Each row of X is roughly a mix of the hidden directions of one of 3 groups.
X:
[[-17  -4  -8  -5  -3 -15 -11  24   4 -18   9  20   9 -13   3   7  13   0]
 [ 15  14   2   9   0   8   6 -11  15  23  -8 -15 -20   8 -10   6  -3  16]
 [ 16  -4 -13   4   1   3  18  19 -22 -12   2  12   5   7  15  -8  -8 -17]
 [ 12  -3  11   7 -18 -17   1 -21   0  15   7 -21  11  -9 -14  -7   3   8]
 [ -7   0   4  -1  13   8 -17 -16   7   4 -29 -26  -7  12   5  -1  -3  -7]
 [ -8  11  -8   5  -1  -8 -16  17  24   6 -10  -2 -14  -4  -6  17   7  22]
 [ 14   1   9  -3   8  -5  14 -18  -3  -9  -3   3  11  16  -2 -27  16 -17]
 [ 20  -4 -11   2  -9   5  -9   3  -7 -11  -3  -3  21   4  21 -12 -15 -21]
 [  6  -2 -14  -1   8  13   9  20 -15 -14  -2  16   1   9  21  -3 -10 -18]
 [  9   4   5   4   7   9  -4 -21   2  10 -24 -27  -8  14   1  -7 -13  -2]
 [ -8  -5 -20 -15  13  12 -27   5   7  16  -3  13   0 -12  -3  14   0  -2]
 [-13   3 -11 -14  29  10 -13   4   7   1 -22  16  -8  11  -2  -3  -4  -4]
 [ -7   9  -6  -2  12  18 -10  16  13 -23 -12  10  -8  13  20   4  -3  -8]
 [-16   8   4  -3  12 -14  -3  10  17  -9  -9   6 -16  -2 -17   8  21  18]
 [-11   3 -10  -8  12  20 -21  10  12 -15 -11  10   0   7  19   5  -8 -11]
 [ 12   0   1  12 -16 -12   2   9 -12 -10  -9 -27  -5  -8  -1   7 -21  13]
 [ 17   7  12   8  -7  23   8 -21   4  10   4 -23 -14   6   4   7  -6   2]
 [  3   5  -7  -3  -2   9 -31   0  18 -18 -14  -5  12   5  18  -3  -7 -11]
 [  9   4   5   7  -3  20   1 -15  -1  19  -6 -24 -16   4   1  11 -20   8]
 [  7  -1  -8   8 -15   7 -10  14  -7  -1  -3 -17  -4 -11  11  17 -30   9]
 [  6  -1  -1   4   3 -21  30  16 -17  -1   5  10  -9  -2 -15  -2  15   8]
 [  1   1  15   7  -2   3  -9 -21   8   0 -17 -36  -5   9   6  -1   8  -6]
 [ -6   4   8  -2  -7   2 -31 -21  25   3  -6 -17   8  -3  -2   2   0   6]
 [  3  11  12   6 -11  -3 -20 -15  29  -9  -9 -21   3   4   2  -2   5   7]
 [  8  -5   2   3  -7 -34  13   6 -18  -4  -1  -5   6 -11 -20  -9  -1  11]
 [ 18   9   8   3  -4  -2  22  -7   9  -1  20  14   0   6  -8  -8  27   0]
 [ -4   8  11   0   8   3  26  -3   4 -12  10  23   0  20   3 -18  12  -7]
 [-19  -1  13  -5   2   1  -4 -20   8  23   6  -7  -9  -9 -19  11   4  17]
 [ 21   2  12   2   1  11  22 -26  -8   7   6  -6   0  14  -2 -16   0 -10]
 [ -8   9  -4   6  -6   1 -18  13  23   2  -6  -9 -16  -7   1  24   3  19]
 [ 19   6  16   6 -10  22  15 -20   3   1  17 -14  -9   5   5   5   6  -3]
 [ 19   2  12  13 -19 -19  14 -14  -2   6   7 -20   6  -2 -10 -10   6   8]
 [  0 -15 -16 -10   7 -15   3  12 -24  11   5  17  11 -16 -13  -3   1  -5]
 [ 15  14   3   6  -5  -3  15   0  19   6  17  13  -9   3 -11   2  27  12]
 [ -3   7  10  -3   9  15  -5 -17  22  -1  -1  -2  -7  13   5   0  31 -11]
 [ -7 -13   4   2  -5 -18  13  -6 -24  10   0   0  18   1  -3 -20 -21  -4]
 [  8  -4   6   5 -23   6  -5  -9   9   9  28  -7   7 -14   5  13  20  -4]
 [ -1   6   1  -4  13  14 -22 -10  20   0 -18 -16 -14   5   2  10  18  -3]
 [-12  -2 -15  -1  10  -9 -13  11  -4  20 -24  -2  -4  -3  -8   3 -24  13]
 [ -9   9  -5   4  -6  -6 -16  20  24  -4   1   3 -10  -9  -1  20  15  17]
 [  1   0  -7  -4   2 -14  19  17 -10  -5  16  32   6  -6 -12  -8   0   6]
 [ 15   4  14  13 -25  -8  18  -2   1 -10  24  -8   2  -5   1   2  15   5]
 [-22  -7  -1 -12  14  -5   1   0  -6  18   5  14  -9 -13 -23  12   8  13]
 [ 13  10   2   7   6   8   2 -16   8  22 -19 -21 -15  12  -7  -2 -11  10]
 [ -1  -2   4   0  12 -22   2  -4 -11  -6 -30 -19  -3   7 -14 -15  -7   4]
 [-10  -7  13   6 -10  11  11 -19  -6  12  13  -1  15  13  18 -14 -10 -17]
 [ 14   2   5   5 -15 -19  15   6   0  -9  22   5   2 -13 -14   2  22   9]
 [-11   6  21   6  -3  18  10 -21  10  15   7 -13 -17   7  -2  10  -2  12]
 [  3  -1  11   0   2 -28  18  -8  -5  -5   1   2   6   2 -19 -18  23   2]
 [-15   6  -4  -9  10 -10 -27   6  22 -11 -14   5  -2  -6 -10   5  13  10]
 [ -1  -3  -4   3 -12  24 -23  -6   9  13   6 -15   0  -7  17  20  -6  -5]
 [ 10   2  -7   1   2 -24  -1  16  -9 -12 -18 -12  -9 -11 -18   4  -8  18]
 [ -1  -3   8  12  -8  -5  10  -3 -17  -4 -13 -22   3   9   9 -10 -32   0]
 [-18   0 -12 -15  16   6 -29  11  13  -9 -12  15   1  -4   2   8   1  -2]
 [-18 -15 -10  -9   9 -11 -10  10 -21  -5 -12   7  16  -5   3  -9 -19 -10]
 [ -3 -11  12   8 -18   1  -5 -24  -4  17   9 -23  15  -2   9  -4   2 -12]
 [-15 -12   5  -7  -6   3 -10   6 -12 -29  10   2  15 -10  18   4   1 -18]
 [ -9   4   7  -4  12   7  19  -5   5  -4   9  29   3  19   4 -17  11 -10]
 [  6  -9  11  -6  -4   6  15 -11 -17 -16  20   8  15   1   8 -13   7 -21]
 [-16   3 -15   0   4 -17 -19  24  13   3 -13   9  -3  -8  -6  10   0  16]
 [  9  -4   4   1  -3 -29  -4  -6  -4   0 -10 -22   1 -12 -22  -2  19   8]
 [ 20   5 -11   6  -5 -10  -3  18   2 -28 -11   1  11   8  15 -12   2 -13]
 [ 15   0  16   3  -7  24  13 -25  -7   0  11 -18  -4   6   9   0  -5 -10]
 [ 15  12  13   7 -13  13  11  -8  17  -4  21  -4 -12   0   2  11  21   6]
 [  6 -12  -2   0  -2 -10  25   0 -28  20  15   6   2  -9 -14  -3   0   1]
 [-15  -2  -6 -13   5   2 -38  -7  18   2  -9   0  10 -10  -4   5  -2   1]
 [ 17  10   4  12  -9  12   2   1   9 -21  -6 -12   1  18  25  -8  -7 -11]
 [ 14  -1  18   0  -5  14  11 -23  -5 -15  10 -11   5   9  11 -10  10 -19]
 [  7  16   5  -1  10   3  15   9  15 -22   3  16 -16  11  -4   0  22   5]
 [  7  -2   3   3   3 -29   2   0 -10  -7 -22 -23  -4  -5 -19  -7   1  10]]
Here is one row of each group, with its name. Which group are the others in?
[ -7  10  -1   1   9  24  -2  11  12 -19  -9   7 -12  17  23   6  -5  -7]
F
[-13  -9   4  -7  -1  -5 -12   5  -4 -33   2   3  16  -3  14  -5  12 -19]
G
[  3  -1   2   4 -14  -7  24   8  -9  -3  29  24  11  -4   0  -7  -1   1]
D

[-10   3  -5 -11  17  23 -18  -8  20   8  -2  12  -5   7   6   7  17 -11]
D
[  5   0   5   9  -6  -4  -7  -4  -6  -4 -23 -37  -7   2   4   3 -19   5]
D
[  7  -7   6   6  -8 -30   4  -5 -16   0 -11 -24   6  -8 -16  -8  -3   7]
D
[ 12  -7  11  -2   1  14  16 -23 -20   0   5  -9   7   8   6 -14 -11 -19]
G
[ -7 -16   4  -7   0   8  -1  -7 -26 -13   1  -5  15  -2  14  -8 -18 -22]
G
[ -6   7   0   1  12 -14  20  20   0 -11  -3  13 -19   3 -13   4  20  13]
F
